In the data rows, the value 128 means zero.
Here are some rows, each followed by its group. Rows of different groups can look alike.
[201  92  61 133 143 115 160 119] m
[175 141  89 102 186  60 152  88] f
[ 99  89 188 148 103 159 104 155] j
[179 100  90 144 163 133 125 150] j
[ 70 109 190  75  84  86 106 124] f
[142  98 140 145 162 127 174 117] d
[101  88 147 123  86 139 156 144] d
[131 134 109  93 138 164  85 122] m
[123 114 141 182 138 119 134 162] l
[135  87 104 128 134 170 102 159] j
[156 131  85 119 162  50 140 101] f
[  0 112 255   0   0 255  21  76] e
[168 148 101 176 139  97 184 160] e
[125  97 110 149 119 125 162 157] m
[ 92 119 159 123 107  97 148 129] f
[118  70 146 140  98 143 153 173] m
[ 91 120 200 158 106 224  51 157] s
[198 246 108 150 220  74  97  15] g
[117 119 122 181 122 159 128 122] s
[150 208 149 130 174 102 106  54] g
[142 107 133  95  98 197 160 136] e
[160 131 108 146 167 124 113 145] j
[132 150  83  75 159  69 179  84] f
[120 124 160 160 135 109 123 145] l
[ 90 111 155 180  91 159 111 136] s
[ 53 118 116  19  88 151 111  84] f
[145 149 114 194 161 143 113  98] s
[167 225 127 144 203 101 110  26] g
[116 101 128 123 107 139 122 158] m
[174 131  55 182 166  81 137 167] l
[212 126  43 140 179  98 140 101] m
[110 149 135  24  82 143  83 109] f
[138 117 146 119 141 124 176 166] d
[105 111 136 197 111 155 123 144] s
[146 125  79 140 136 117 114 146] j
[139 116 132 110  69 138 192 155] e
[166 123  64 184 159  87 147 174] l
[125 137 108  90 118  86 121 147] f
[158  86 110 138 165 139 193 160] d
[170 129  68  70 208  75 157  87] f
[109  63 132 131 116 148 187 158] d
[163 111 131 165 123 128 207 135] d
[149 209 140 143 168 112  97  77] g
[ 75 204 177 121  93 123  86 139] e
[186 128  89 151 179 131 119 145] j
[134 138 121 109 133  70 134 125] f
[151 172  77  40 144  70 160  57] f
[151 133 150 109  58 149 199 124] e
[100 114 116 153  97 145 189 181] e
[177 141  53 119 134 107 131 116] m
[130  86 105 126  83 209  65 126] j
[ 74  96 165 110  75 156 124 149] d
Which group is second nearest to each row below, going by the distance to the group's nearest row?
[145 116 104 149 146 149 133 165] ~ m
[139 115 123 123 152  88 149 104] ~ d
[133 126 124 146 136 129  95 143] ~ l
Which group is second nearest to each row below, going by the distance to the centre of the group?
[148  95 114 124 151 121 149 114] ~ d
[191 127  60 158 175 122 129 127] ~ l
[119 111 147 171 140 116 132 161] ~ d
[139 158  91  74 167 103 136  88] ~ m
[120 122 137 153 125 112 119 151] ~ j
[ 86 134 157 177  80 155 100 130] ~ e
[120 112 172  98 107 159 145 137] ~ d
A new table starts here, with new groups. Each row is followed by its group. Groups can overlap.
[121  99  76 100 155 179 157 137] 0
[113  62   0  87 226 175 136 125] 0
[ 88  62 139 168  76 145 165 136] 1
[140 154 143 125 115 139 160 147] 2
[132 125 103 151 136 102 130 135] 2
[ 79  33 190 255   0  77 229 173] 1
[108  94 119 100 138 174 124 119] 0
[124 132 135 120 120 143 136 131] 2
[134 120 118 137 133 114 126 134] 2
[101  71 132 170  82 138 176 144] 1
[120 110  98  94 149 168 136 126] 0
[128 112 103 146 138  99 116 123] 2
[143 151 139 125 120 130 156 144] 2
[162 193 125 100 163 108 111 127] 1
[127 138 156 116 116 146 143 130] 2
[146 179 144  85 158 128  88 106] 1
[138 153 157 160 103  88 129 138] 0
[157 163 105 150 133 101 171 157] 3
[146 133  57  96 171 160 185 152] 0
[107 123 185  99  95 172 125 108] 3
[131 142 167 141  99 121 133 124] 0
[116 115 153 144  80 153 184 149] 1
[117  64  26 192 185  33  64 120] 2
[160 179 137 163 107  70 155 156] 3
[131 137 165 162  97  85 109 120] 0
[100  49  86 201 102 101 147 145] 1
[151 146  95 147 140  92 145 145] 3
[145 161  88  46 206 174 101 111] 1
[125 102  82 163 150  85 104 127] 2
[109 104 147 125 116 141 108 113] 3
[139 139 106 114 182  94  55 106] 1
[116  96 105 148 140  97  99 118] 2
[128 124 140 141 110 125 135 131] 0
[174 234 129  60 200 108  63 109] 1
[127 120 129 137 126 122 124 130] 2
[155 196 135  59 189 127  59  97] 1
[164 220 171  50 166 145  78 110] 1
[167 172  72 130 154 110 194 175] 3
[146 168 161 110 107 148 176 146] 2
[151 185 125  71 178 132  78 109] 1
[ 70  80 205  79 124 187  13  44] 3
[117  98  84 135 158 125 112 123] 2
[137 166 137  18 130 255 224 152] 2
[116 113 128 115 133 147 123 125] 0
[ 37   0 186 166  47 191 121  91] 3
[131 152 183 112  80 173 186 141] 2
[123 106 118 143 127 110 120 128] 2
[131 127 122 125 130 139 141 135] 0
[148 170 134 101 154 117 108 126] 1
[136 143 126 121 140 116 105 120] 1
[125 114 110 106 138 154 137 121] 0
[140 183 193  88  94 183 179 140] 2
[114  89  83  77 167 196 138 120] 0
[134 127 109 147 135 103 126 133] 2
[139 175 197  97  84 180 181 142] 2
Which group is second nearest to each row below, going by the average distance to the group's rows?
[130 120  97  97 149 165 148 130] -> 2
[148 154 124 138 122 104 153 146] -> 0
[119 118  98 101 151 165 145 126] -> 2
Group 3 spreads out most along one direction. Which other group's direction of most spread is closest to that one?
1
Which group is nearest to each row below, going by the distance to the group's nearest row?
[118 102 105 119 133 158 155 139] -> 0
[132 160 121  25 142 255 219 148] -> 2
